One turning vector, and how many ticks it has turned
The counts run from 0 to 274.
19; 4; 3; -6; 24; 12; -5; 19; -9; -2; -4; 21; -6; -6; 0; -22; -25; 21; -3; -3; 4; 0; -10; 25; -19; 11; 23; 5; 19; -1; 1; -7; 2; -30; -16; -5; -2; -7; -24; -8; -17; 11; -28; 27; -17	85
17; -31; -12; 4; -15; 19; -1; -2; -16; -13; -26; 0; 0; -1; -6; 10; 12; -24; -15; 11; 11; -25; 7; -16; -23; -5; -12; -17; 12; -10; 14; -17; -9; -26; 17; -7; -16; -21; 2; -19; -6; -8; 21; -17; -7	38
-2; -11; -16; -15; -30; -12; -15; 2; -6; 10; 15; 12; -12; -1; 1; 20; -17; -1; 12; 3; -27; 3; 1; 11; -17; -16; 22; 23; 15; -13; 17; 8; -4; 16; -3; -2; 12; -17; 25; -22; -14; -17; 7; 1; 23	240
-5; -4; 20; 35; 14; 15; 21; 10; 5; 3; -32; 0; -10; -17; -7; -9; -20; 3; -5; -9; 5; 21; 6; 33; 19; 11; -5; 14; 10; -3; 1; 15; 0; -22; -9; 19; -13; -9; -19; -4; 20; 17; -4; -4; -17	81
11; -8; -30; 11; 9; 20; 17; 1; -1; -1; -17; -14; 18; -4; -27; 25; 19; -6; -12; 17; 24; -2; 26; -3; -8; -16; -14; -16; 3; 2; 8; 2; -20; 12; 11; 9; 0; -40; 8; 11; 9; -3; 3; -4; 1	46
-12; -7; 4; 26; -26; 22; 4; -5; 2; 7; -27; 15; -4; 16; 6; 6; 0; -32; -33; -8; -8; 22; -14; 9; -11; -3; -30; 3; 12; -4; 16; 5; 0; -21; 15; 2; -17; 1; -18; -14; -16; 10; 11; 5; 19	29
-15; 27; -10; 3; 3; -14; 13; 5; 1; 20; 28; 7; -7; 15; -14; -1; 14; 6; -38; -28; 7; -5; 17; 0; -20; -21; -6; 5; 3; 2; 9; 8; -30; -6; -3; -6; 19; 8; -8; 11; -19; -7; -17; 21; 9	165
4; -22; 3; -1; 0; 19; 39; -1; -18; -13; -1; 21; -2; -2; -12; 8; -22; 11; -6; 4; -7; -30; -17; 12; 3; -4; 24; 11; 7; -12; -6; 11; -17; -15; 15; -9; -11; 3; -15; -20; 10; 3; 1; -24; -18	222
-7; 32; -1; -8; 5; 0; 4; 15; 19; 28; 6; -18; 8; 16; -5; -16; 5; -25; -5; -3; 7; 17; 3; 4; -5; 15; 2; -2; -4; 13; -20; -21; 19; 29; -13; 20; 0; 4; 11; 27; 24; 17; -4; 22; -9	131
-8; 10; 36; 16; 17; 4; 5; -4; 11; 6; -21; 4; 16; -21; 0; -4; -18; 15; 13; -8; -4; -3; -4; -8; 3; 14; 2; -16; -16; 11; -20; 7; -18; -20; -7; 14; 28; 17; -30; -3; -9; 5; 3; 15; -18	147
7; -26; 7; 20; 23; -7; -2; 6; 0; 1; 5; 0; -16; 11; -14; -9; -20; -5; 1; 16; 2; 44; 5; 5; 13; -5; -3; 24; -17; 9; -6; 23; -8; 13; -12; 5; 1; -9; -14; 28; 11; 13; 7; -2; -30	11
3; 10; 0; 0; -20; 6; -10; 1; -1; 28; -8; -22; -6; 13; -13; -6; 2; -14; -1; -1; -13; 38; -8; 1; 17; -4; -11; 5; -36; -5; -12; -1; 11; 30; 6; 12; -9; -1; -2; 23; 33; 0; 4; -3; 18	63
20; -12; 9; -15; 1; -17; -2; -3; -8; -47; -13; -10; -20; 10; 14; 14; -16; 2; 35; 24; 11; -2; -9; -6; 1; 19; 7; -14; -1; 6; 9; -30; 7; -19; -6; 0; -14; -10; 8; -4; -10; 10; -13; 8; 16	258
14; -6; -32; 12; 4; 11; -7; 12; 2; 24; -5; 10; 11; 1; -13; -8; 9; -20; -42; -16; 7; 14; 9; 3; -20; -8; -19; -7; 3; 4; 8; 21; -14; -11; 2; 3; 13; -6; -19; -3; -25; -12; 26; 11; 17	98
-12; -21; -6; 2; -23; -13; 18; 20; 1; 7; 7; -8; -18; 7; -17; 3; 28; -33; -8; -3; 1; -18; 12; -16; -28; -5; -18; 19; 2; 3; 18; -6; 5; 19; 17; -4; 6; 5; 20; -12; 4; -10; 30; -17; 5	176
9; 1; -10; 6; -9; 1; -11; 2; -14; -5; 3; 26; -1; 7; 3; 17; -18; -18; -21; -5; 1; -3; -14; -14; -28; -1; 4; -14; 27; 3; -4; -6; -1; -24; 26; -9; -9; -3; -15; -17; -20; 21; -11; 20; 27	32
-4; 17; 12; 3; -18; 2; -10; -8; 9; 34; -8; -27; 3; 17; -10; -4; 15; -6; -1; -3; -16; 34; -7; -6; 20; 1; -13; 5; -36; -5; -11; -11; 11; 28; -3; 10; 2; -7; 2; 21; 30; -4; -2; 0; 21	62
-3; -18; -2; -4; -7; 1; 5; 3; 35; -11; -15; -15; 10; 4; 25; 0; 7; -9; 35; 26; 5; 22; -2; 16; 21; -5; -4; 6; -8; 18; 27; -5; 7; 25; -12; 18; 2; -11; 17; 17; 10; 2; 17; 2; -13	194
-20; -8; -5; 4; -24; -13; 15; 15; 7; 5; 15; -12; -20; -2; -8; -8; 29; -22; -14; -17; -5; -22; 2; -19; -36; -4; -23; 22; -3; 6; 16; -12; 7; 24; 14; -14; 12; -1; 13; -11; -6; -11; 19; -9; 8	175
29; 12; -11; -28; 12; 9; -14; -4; 7; 2; 10; -23; 12; 7; -8; 2; 27; 12; -2; 14; 3; -10; -2; -3; -4; -5; 10; 0; -22; -7; -5; -25; -11; 11; -7; -14; 12; -45; 20; 11; 5; -9; -26; 8; 6	52
3; -19; -2; 6; 0; 8; 3; 15; -12; 15; -22; 8; 7; -3; 2; -13; -30; -14; 23; 6; 2; 12; -11; -9; 8; 15; 8; -19; 0; 13; -7; 10; 5; 7; -2; 17; 10; 31; -27; -9; 17; 1; 43; -7; -27	143
-20; 11; 7; -10; 6; 0; 6; -12; 2; 5; -5; -17; 0; 26; 17; -13; -13; -19; -16; -18; -2; 1; -19; -26; 8; 16; 3; -18; -16; 13; -6; -26; -5; 3; -4; -16; 11; 29; -22; -1; 6; -1; 22; -5; -23	209
-3; 11; 16; 8; -15; -6; 29; -12; -5; -1; -8; 13; 13; 10; 9; 15; -18; 11; 1; -2; -4; -1; -38; -12; 13; 6; 3; -23; 1; 0; -9; 9; -6; -24; 19; 15; -1; 29; -39; -3; 11; 8; 3; -9; 0	214
2; 15; 10; -26; -25; -8; 6; 9; 16; 10; 1; -4; 11; 14; 16; 11; 14; 15; 36; 8; 11; 13; 1; 20; 5; 8; 4; 5; 19; -3; 17; -10; 17; 9; -3; 30; -11; 10; 15; 11; 32; 12; -13; 6; -2	127
-3; -14; 10; -24; 9; 10; -4; 0; 22; -33; 1; -5; -2; -10; -15; 9; -9; -1; 42; 27; 5; -20; 4; 4; 1; 8; 15; 15; -3; -6; 2; -23; 11; 21; -5; -1; 3; 4; 32; -9; -6; 15; 0; 8; -3	189
8; 7; 14; 6; 0; -7; 2; 13; 10; 18; -12; -16; 10; -19; 25; -31; -10; -23; 10; -14; -9; -1; -19; -8; 5; 27; 8; -8; -16; 21; -10; -24; 14; -2; -15; 10; 20; -5; -13; -7; 10; -1; 19; 3; -21	140
2; -7; 33; 16; 22; -13; 3; -3; 11; -4; 2; -6; -17; 6; -4; -4; -7; 17; 14; 9; -12; 27; -10; -9; 8; 5; -10; 27; -30; 8; 1; 10; -1; 14; -9; 0; 23; -14; -21; 19; 8; 4; -6; 4; -33	9
2; 11; 1; 28; 19; -8; 33; 4; -7; -3; 8; -1; 3; -6; -3; -7; -14; -14; -35; -14; 4; -8; -18; -19; -3; 7; 12; -12; -11; 21; -26; -3; -24; -16; 15; -6; 4; -6; -34; 10; 2; 13; -11; -3; -17	218
-5; 27; 17; -27; -20; -1; 6; 10; 15; 12; 1; 0; 7; 15; 4; 3; 12; 20; 35; 10; 1; 9; -9; 7; -2; 7; 1; 3; 14; -2; 9; -14; 26; 26; -1; 21; -3; 11; 5; 7; 28; 13; -14; 19; 5	128
-6; -12; -4; 4; 25; 1; 19; 5; 1; -29; -22; -16; -11; 32; 3; 6; 6; -15; -1; 15; 25; 26; 11; 3; 10; 11; -17; -7; 0; 15; 15; -17; -1; 9; -9; -4; -11; -8; 0; 19; 13; 9; 17; -5; -21	263
-1; -5; 11; 5; 21; -6; -10; -3; 3; -13; 7; 11; -6; 0; -5; 18; -46; 17; 7; -1; -1; 35; 0; 25; 21; 2; 19; 26; 17; -12; 3; 18; -18; -13; -19; 14; 3; 0; -2; 2; 6; 18; -10; 10; 1	14
14; 9; 4; 0; 25; 6; -5; 22; 1; -1; -6; 11; -8; -6; 17; -25; -21; 17; -12; -12; 3; -2; -7; 25; -19; 12; 18; 8; 22; 3; 4; -14; -3; -25; -17; -9; 11; -19; -20; -15; -17; 9; -19; 28; -24	86
0; 18; 6; -11; 16; 0; 21; -5; 12; -30; -14; 4; 14; 25; -1; 36; -14; 20; 11; 18; 14; 21; 0; 16; 17; 26; -5; -11; 21; -7; 16; -1; 0; -12; -8; 22; -12; -7; -3; 11; 12; 22; -4; -3; 2	266
10; -24; -13; 15; 5; -5; 15; 22; 22; -15; 3; -11; 1; -25; -16; 1; 0; -36; 12; 20; 10; -3; 17; 7; 0; -3; -1; 10; -8; 17; -5; -8; 6; 16; 3; 14; -2; -27; 32; 17; -2; 15; 7; -1; 14	185
-10; -1; 12; 17; 2; 7; 9; 1; 20; -7; 1; -28; 0; -16; -25; 11; 33; 9; 6; -3; 29; -13; 23; -12; 9; -11; -35; 10; -21; 0; -4; -7; -16; 5; 16; 1; 6; -12; 12; 11; 7; 4; -13; 0; 20	114
-3; -14; 4; 14; -10; 20; 15; 8; 13; -8; -6; -23; -2; -13; -24; 8; 31; 3; 4; 4; 23; -6; 15; -4; 16; -16; -31; 13; -27; -4; -3; -7; -15; 10; 16; 4; -4; -8; 13; 14; 12; 4; -10; -7; 30	115
13; 3; -29; -15; -4; 6; -3; -6; 13; 11; 4; -34; 14; 6; 6; -2; 22; 4; 2; 1; 1; 2; 2; 5; 11; -11; 1; 9; -12; 0; 14; -20; -8; 33; -4; -5; 15; -46; 16; 13; 22; -20; 4; -13; 7	54
9; 4; -23; 9; 3; 16; -10; 11; 4; 23; -5; 7; 7; 14; -17; -15; 15; -16; -39; -9; 2; 14; 3; 1; -28; -8; -20; -1; -4; -3; 7; 12; -9; -4; 5; -5; 15; -2; -26; 3; -32; -7; 15; 19; 10	97
-6; -4; -8; 0; 23; 21; 8; 14; 3; 9; -13; 1; -4; -4; 15; -30; -6; 5; -25; -24; 2; -2; 3; 30; -11; 9; -8; 23; 18; 6; 24; -8; -8; -1; -21; -14; 16; -21; -21; -16; -10; -3; 6; 4; -29	88
-1; -19; 0; 6; -29; -23; 11; 12; -5; -1; 6; 7; -12; 2; -18; 22; 19; -21; 15; 10; 9; -15; 21; -21; -25; -4; -4; 2; 11; -6; 10; 7; 5; -6; 16; 22; -6; 14; 27; -2; 5; 1; 20; -11; 4	178
4; -17; 18; 24; 26; -4; -2; -1; 8; 0; 0; -7; -19; 10; -5; -14; -11; 3; 2; 12; -5; 40; -2; -6; 8; -3; -10; 31; -32; 9; 0; 16; -6; 17; -12; -3; 11; -13; -19; 26; 7; 9; 4; 3; -32	10
1; -24; -12; -2; -1; 2; 8; 17; 15; -26; 3; -3; 7; -23; -11; 17; -13; -9; 34; 23; 8; -13; 5; 16; 12; 6; 14; 15; 11; 4; 6; -1; 6; 21; -1; 14; 6; -17; 38; -8; 9; 21; 12; -6; 19	187
13; -4; -32; 3; -16; 7; -11; 10; -3; 17; 0; 13; 11; -6; -16; 13; -13; -6; -16; -24; 1; -3; 7; 5; -12; -5; -4; -6; 21; -11; 12; 20; -14; -15; 9; 10; 16; -6; -5; -19; -19; -8; 28; -1; 41	100
9; -24; -17; 11; -5; -4; 11; 21; 23; -17; 5; -11; 3; -25; -14; 15; -8; -22; 21; 21; 10; -12; 13; 6; 2; -3; 7; 10; 8; 15; 3; -3; 4; 16; 3; 20; -1; -27; 40; 6; 4; 20; 11; -6; 16	186
3; 17; 8; 20; 18; -4; 26; 5; -7; -4; 7; 11; 2; 5; -4; -11; -15; -8; -23; -8; -1; -12; -24; -22; -5; 7; 7; -17; -16; 21; -28; -4; -16; -9; 18; -11; 7; 8; -36; 8; -2; 14; -16; 7; -15	217
-1; -9; -7; -1; 26; 2; 14; -3; 3; -31; -21; -10; -3; 30; 0; 17; 0; -10; 4; 16; 30; 30; 11; 7; 11; 18; -11; -15; 7; 4; 19; -8; -2; -7; -7; 13; -19; -8; -2; 27; 23; 12; 10; -8; -13	264
-10; -6; 4; 1; -5; -7; 16; -10; -10; 5; -10; -13; 5; 21; 15; -2; -8; -28; -19; -15; 4; 5; -10; -17; 17; 15; 3; -27; -15; 9; -2; -8; -20; -29; -3; 16; -3; 28; -26; 8; 19; -8; 25; -18; -21	211
-2; -8; -4; -4; -3; -7; -11; 7; -10; -7; 17; -5; -4; 0; -27; 19; 18; 19; 24; 8; 33; -21; 22; -40; -13; -21; -14; -6; 1; -5; -3; -7; -7; 0; 27; -5; 17; 14; -2; 2; -6; 3; 0; 10; 17	111
6; 12; -3; -40; -12; 0; -21; -10; -16; 19; 10; -10; 7; 29; -20; 19; 5; 17; 27; 12; 4; 13; 11; -14; 2; 1; 21; -8; 2; -19; 3; -7; 6; 17; -3; 11; 7; 6; 13; 10; 24; -13; 3; 1; 4	58
5; 3; -21; -40; -10; 6; -19; -2; -13; 14; 2; -7; 5; 29; -8; 20; 2; 15; 20; 13; 4; 9; 7; -7; 7; -9; 16; -2; 1; -16; 8; -2; 4; 29; -5; 9; -3; 4; 13; 9; 30; -16; 14; -13; 6	57
2; -11; 22; -1; 16; 4; -27; -6; 9; -3; 4; -10; -15; 19; 9; -25; -15; -9; -33; -13; -8; 27; -10; 16; 2; -6; 7; 33; -14; -4; 3; -8; -9; -19; -22; -14; -4; -6; -3; 8; -18; 7; -17; 20; -15	18
-3; -5; 9; 9; -19; -14; 25; -8; -5; 3; -13; -1; 8; 18; 17; 9; -12; -16; -13; -11; 2; 5; -19; -13; 16; 10; 4; -29; -5; 6; 1; 9; -15; -35; 2; 22; -6; 29; -27; 9; 20; 1; 20; -25; -15	212
